Every row has a hidden score. How much higher is the second row's score than the first row's in each pair? 15 means about the same, 30 much higher and 0 much lower. The score is a weighted sum of the row's numbers plus the product of two more (or one squared), each taken from its middle value.
[ 44   6  58 -25 -40 -34  54  29  -4 -32]
[  8 -15  16 -19  20 -15 -16 -29  -4  18] ~ 13
[-31 -14 -17   3  10  42 -16 -14   7   7]
[-10   1  -8  -3   8  11 -18  -9   4  18] ~ 20
[-31 -21 -44 -13 -24  61 -27   5  72 -24]
[ 29  19  43  -3  -7 -38  50  26 -20  -1] ~ 15
[ -7   1  -8   6  18  10  -6 -28   1 -10]
[ 22  39  27 -15 -25 -26  27  20  -9 -19] ~ 17
[ -1 -19   5 -20  18 -10 -21 -28  -2  28]
[ -1   4  -2  13  14   5  -2 -15 -20  17] ~ 15
[ -5 -16 -14  27  28   7  -1 -10   7   5]
[  4   7  11   2  14  -8  -3  -8 -24  13] ~ 7
[-41 -31 -32   2 -19  55 -15   9  74 -31]
[-21   3 -18  -4  15  21 -29 -21  -8  19] ~ 11
[  4   0  -2   8  10  -9 -10 -15   2  -3]
[-28 -57 -27  11  -4  38 -11 -14  41   3] ~ 21
[-40 -47 -48  -4   8  49 -39 -10  63  18]
[  1  19  10  -4  -7  -9  -5  -7 -15   3] ~ 6
[-22 -12 -12   7  12  31 -13 -11  26  -5]
[ 16  46  14  -5 -27 -26  27  31   3 -27] ~ 21
[-21  -3 -29  -4  15  31 -14 -16  17  14]
[ -5  36  -8 -13 -35   2  -3   7 -10 -16] ~ 14
[-45 -53 -27   3  -7  55 -17   4  73 -23]
[ -3 -16   7 -11  14  -8 -23 -12   0  12] ~ 9
[ 31  11  41 -28 -20 -21  39   9 -16  -8]
[-12 -14 -10  -2   9  11 -20 -21  -5  24] ~ 22
[ -8 -11 -27  -3  -3  12 -23 -14  14   1]
[-26 -14 -32 -29 -15  22 -41 -17  27  -5] ~ 13
[ 23  46  37 -14 -21 -22  31  34  -6 -16]
[-46 -41 -49  -6 -24  55 -22   3  70  -7] ~ 23
[  3 -15   2   5  24  -7  -3 -14 -26  10]
[ -2 -11   9   9  12 -16  -5 -17 -22  14] ~ 16
[  5  22  12  -4  16  -9  -5 -17 -19  15]
[ 23  35  25 -14 -19 -19  32  27 -25   0] ~ 17
[-23  17 -18  -3 -13  12 -12   0   8 -17]
[-12  16 -34  11  -4  20  -6   1 -18   5] ~ 15
[ 35  13  54 -18 -22 -31  49  22  -6 -18]
[-28  -7 -29   2   2   6 -27 -16   8   6] ~ 24
[ 19  12  19  -2 -21 -13   3   1  -6 -18]
[-25 -26 -12 -26   3   1 -41 -27   9  13] ~ 15
[-46 -45 -52   6  -7  63 -26   9  72 -18]
[-31 -47 -19  -8 -12  37  -9   3  56  -4] ~ 17
[ 18  37  25  -7 -10 -33  38  18 -16 -15]
[-40 -17 -28  21  19  33 -21 -11  30  12] ~ 14
[-10 -31  -6  -2  15  12 -24 -21   2  12]
[  3   2  10 -25 -15  -8 -23 -11   5   0] ~ 16
[-15  -6   4   5 -13   9 -13  -1   9  -6]
[  4   7   1  19  28   2   4  -1 -14   0] ~ 16
[ 13  40  31  -1 -12 -36  28  21  -6 -13]
[-31 -13 -17   2   2  30  -5  -4  58 -20] ~ 16
[ 27  45  22 -17 -22 -24  32  14 -23 -18]
[ 10  -4 -23  17  20  26   2  -7  -3   5] ~ 15
[-19 -23 -23 -24 -19  24 -39  -5  38  -6]
[-26 -34 -11 -22 -24  25 -29   2  26  -5] ~ 11
[ 55  46  41  -5 -47 -36  47  38 -17 -28]
[-13 -14 -14  -6  -3  11 -29  -7 -20  31] ~ 13
[ 38  31  26  -6 -36 -13  35  30 -25 -23]
[-18   6  -5 -12  -2   3 -15 -10  14  -5] ~ 19
[  1 -45  14  26  51 -14   3 -23 -33  37]
[-20 -14  -5  -1   1  14 -16 -13  16 -14] ~ 5
[-18  12 -17  -9 -24  19 -14   6  17 -16]
[  3   9   2  -3  -9   3 -18  -8 -12   0] ~ 13
[  1  -4  29   6  27 -11   4 -11 -13  16]
[ -2  -5  -9   7  18  -2  -7 -15  -6   9] ~ 21
[  6  17   6   0   6   0  -2  -9 -15   3]
[-11 -17  -5  -3 -13  16 -12 -13  11 -18] ~ 18
[ 21  16  -2  -9 -14   3  -5  -3 -30   3]
[-12  18 -12  -5 -29  17 -16   5   6 -12] ~ 14
[ 17 -47  21  36  50 -25  13   1 -35  42]
[ 17  47  19   0 -15 -19  25  20 -20 -11] ~ 2
[-19  -9 -13   3  20  19 -34 -22   4  15]
[  1  20   1  23  23 -19  10  26 -14  10] ~ 17
[  8 -18  -1 -22  18 -20 -15 -32 -12  30]
[-17 -16 -15   5   5  16 -33 -22   1   5] ~ 14
[-40 -45 -35  16   6  33 -35 -17  20  17]
[ 16  14  11  -3 -18 -15  16   5 -14 -17] ~ 11
[-34 -24  -8  23  23  26  -1   1  19 -10]
[-28 -20  -6 -13   7  -4 -21 -20  19  -7] ~ 10
[-11 -14 -15 -13 -17  11 -25 -20  -3  -4]
[-16 -18 -27   2   5  21 -33 -13  16  19] ~ 19
[  9  26  10  -4  10   1  19   4 -30  19]
[-20 -36 -20 -18   5  14 -33 -28  15  24] ~ 21
[-14  16 -18 -15 -24  13  -8   4   8  -6]
[-16  24 -18  -6 -27   5 -13   1  13 -34] ~ 13
[-49 -38 -65  -2 -17  62 -32  -4  63  -6]
[ -6 -22 -14  -8   1  12 -24 -22   4   7] ~ 10
[-18 -16  -4  26  29  13   2   1 -12  20]
[-17  23  -8 -11 -11   3 -14  -1  14 -19] ~ 13
[  3   6 -13  15  19   8  -7 -17 -22   5]
[ 51  38  57  -8 -32 -50  62  37   1 -32] ~ 20
[ 30  22  18  -8 -14 -27  20   3  -9  -9]
[-16 -16 -23   8  14  26 -19 -13  18   8] ~ 12
[  6  31  18  10 -16 -20  31  27 -15 -14]
[  4   0   1   9  11 -11  -3 -18 -13  -9] ~ 18
[ -8  13   1 -11 -10  17 -25  -1  -6 -15]
[ 45   9  57 -25 -34 -38  44  24  -1 -36] ~ 20
[ -2   6  16   1 -14 -13   6  -1 -19 -12]
[-30  -6 -25   2  10  28 -10  -3   3  13] ~ 16
[ -9  19 -31  -3  -5  28 -20 -13  -9  12]
[ -4   6 -11  23  33  -2  -1   3  -1  24] ~ 18
[ -5  -5 -21   6  11  24  -8  -6  25  -5]
[  6   7   5 -21  -5  -7  -4  -9  -4  -3] ~ 12
[ 40  16  60 -19 -39 -44  61  28   1 -17]
[ 42  15  41   2 -21 -42  47  27 -14 -14] ~ 17
[-26  18 -19  -3  -6  22 -16   5  14  -5]
[-15  10 -22   0 -21  13 -12  -7  22 -28] ~ 20
[  4  -3   8  -8 -10   3  -8   0  -9 -15]
[-21 -15 -14 -10  -1  12 -34 -24  10  13] ~ 20
[-22  16 -13  -9  -5  10 -19 -13  19  -8]
[ 12  -8  -4 -18  -1 -12 -25 -23   5  -9] ~ 16
[-33 -53 -28   6  14  43  -6  -3  45   8]
[  2 -16 -22  13   7  36  -7 -12  -4  15] ~ 6
[  5  -4 -11  20  26 -17  10 -12  -5   7]
[ 41 -69  23  18  55 -58  18  13 -33  74] ~ 22
[-42 -64 -28  17  12  41  -6  -3  44   8]
[ 12  32 -13  13 -20 -15  22  20 -12 -14] ~ 6
[-24 -10  -1  25  48  -6  -9 -23   0  15]
[ -5 -16  -7  13  24  -9  -6 -25 -26  25] ~ 14
[  1 -25 -10  -8  45  -9 -24 -27 -23  48]
[  7  13  16 -17 -10 -17   8 -10 -16 -17] ~ 10
[ 12  22  36   3 -11 -20  41  26 -12 -10]
[  4   2  -5  18  18  -5   0  -2 -18  -4] ~ 18
[-21  15   2  -4 -23  10  -5  13   6 -21]
[ 13   6   8  -4 -12  -8   1  -1 -21  -3] ~ 19
[ 36  37  56 -18 -32 -36  46  35  -1 -31]
[ 15  33  25   8  -8 -25  25  33 -11 -10] ~ 15
[ -2  -6  -6 -16 -11  10 -25 -23  -4  22]
[  5 -14  -1   8  40  -8  -3 -19 -25  33] ~ 15
[  2   3  17   0  15 -13   5  -7 -19   6]
[  9  23   8  -7  -3   5  -1 -12 -14 -13] ~ 11
[-17   7   0 -14  -9   0 -12  -7  13 -21]
[  7   2  -1  -6   5  -4  -1 -14 -37  -3] ~ 14
[-20  19 -16  17  -9   4  -1  15   9 -25]
[ 18  23  23  21 -32 -16  41  46   1 -29] ~ 11
[ 33  31  28 -11 -36 -31  33  30 -10 -17]
[-20 -32 -13 -13   9   4 -26 -24  13   9] ~ 12
[ 25  31  25   7 -19 -28  41  39 -20 -24]
[ 30  35  53  -7 -22 -30  45  41 -10 -24] ~ 11
[-19 -15 -39   2 -22  44  -8  14  76 -18]
[-18   3  11  -1 -18   0 -20   1   6 -23] ~ 5
[-14  17 -11  -3 -20  14  -7   6  -5  -2]
[ -1   0   5   1   4  -3 -17  -5  -8  -8] ~ 15
[ 18  35  17  -1  -2 -34  12  12 -12  -9]
[ 37  46  37   3 -15 -31  39  34 -28 -20] ~ 7
[-46 -37 -38   3  17  15 -38 -25  36  31]
[ -1  35 -22   5  -4   7   6   7  -6  14] ~ 9
[-43 -44 -39  12 -18  54 -14   9  45 -14]
[ 43  45  45 -19 -57 -40  63  45  -4 -37] ~ 16
[ 13  52  22  -4 -25 -30  34  46   2 -41]
[ -2  30   9   5  -6  -8   7  11   1 -17] ~ 14
[-10 -24 -15 -18  19  11 -34 -20  16  13]
[ 26  34  19  13 -34 -32  28  40  -1 -32] ~ 14
[  0   3 -10 -25 -12  12 -24 -16   6  -6]
[ 21  35  17  18 -16 -14  36  31 -22   2] ~ 12
[ -8 -27   0  30  38   2  -6 -28 -23  23]
[ 15 -15  -3 -12  28 -15 -11 -28 -25  31] ~ 9
[  0   3   6 -11  -1  -8  -5 -10 -18  -3]
[ -4  -8  -2  -7   0   5 -21 -18   1  -3] ~ 16
[-11  -9 -12 -14  -7   6 -18 -16   3  16]
[ -6  -7 -24  -2  17  12 -23 -13   2  11] ~ 14
[ 31  -1  53 -17 -30 -26  44  27  -3 -17]
[-10  -3   0  10  21  -5 -11 -14  -8  14] ~ 18
[ 22  33  20  -5 -16 -28  28  26 -20   2]
[ 13 -31  12   2  29 -19 -17 -28 -27  30] ~ 11
[ -9 -15  -8  -4  41   8 -15 -21 -30  34]
[  5  27 -14  -9  14  -9 -11 -19 -10  21] ~ 27
[ 20  40   7   8   6 -24   9  16 -31   4]
[ -5  19  -5  -5 -19   5 -16  -4  -2 -18] ~ 12
[ -6  -6  -5 -11  -7 -11 -20 -22  -6  -5]
[  3   2 -15  14  10  -7  -7 -16 -25  25] ~ 18
[-20 -21 -12  -5   6   7 -29 -20   7  24]
[ 17  26   3   2  10  -9  14  16 -34  12] ~ 11
[ -2  -2 -11   7  20  25  -9  -8   4  11]
[ 11  33  -9   6 -10  -8   5  11 -12 -17] ~ 18
[ -8  -4   3 -20  -4  -6 -21 -19  -3  16]
[-44 -41 -47  19  13  50  -5  -3  41  -4] ~ 25
[-57 -46 -59   2  -4  70 -27   5  78   2]
[-17  -1 -18  11   8  30 -12  -3  25  -6] ~ 8
[  1  17 -15   4 -10  14  10   9  -3  -4]
[ -8 -18  -7  17  46  -1   2  -8  -4  24] ~ 21
[  4  -1  16   2   6 -18  13  -2 -15  12]
[ 33  24  40  -8 -18 -21  52  48 -23 -10] ~ 10
[ 11  14  29   6 -17 -27  39  27  -1 -22]
[  9  -9   5  16  31 -11 -13 -21 -29  11] ~ 12
[-16 -27  -6   1  -2   3 -22 -28  17  -8]
[-18 -39 -26   1  -5  30 -14  -6  43 -11] ~ 18
[ 45  64  30 -21 -40 -30  49  47 -13 -27]
[ 22  34  29   7  -7 -28  36  33 -21  -4] ~ 8
[-12  -9 -11  -3   4   9 -28 -24  14  -6]
[-22 -18  -2  19  31  20 -12 -11   6   0] ~ 16
[ 51  28  53 -22 -32 -42  59  39   4 -37]
[-22 -23  -9   2  22   3 -20 -19   2  20] ~ 16
[-45 -27 -28   5  12  50  -3  11  36  11]
[-31 -29  -2  13  -3  22 -37 -11   0  17] ~ 10
[-36  -8 -34   0   5  24 -28 -19  -1  18]
[ 25   7  39  -5 -11 -29  46  23 -20  -2] ~ 14
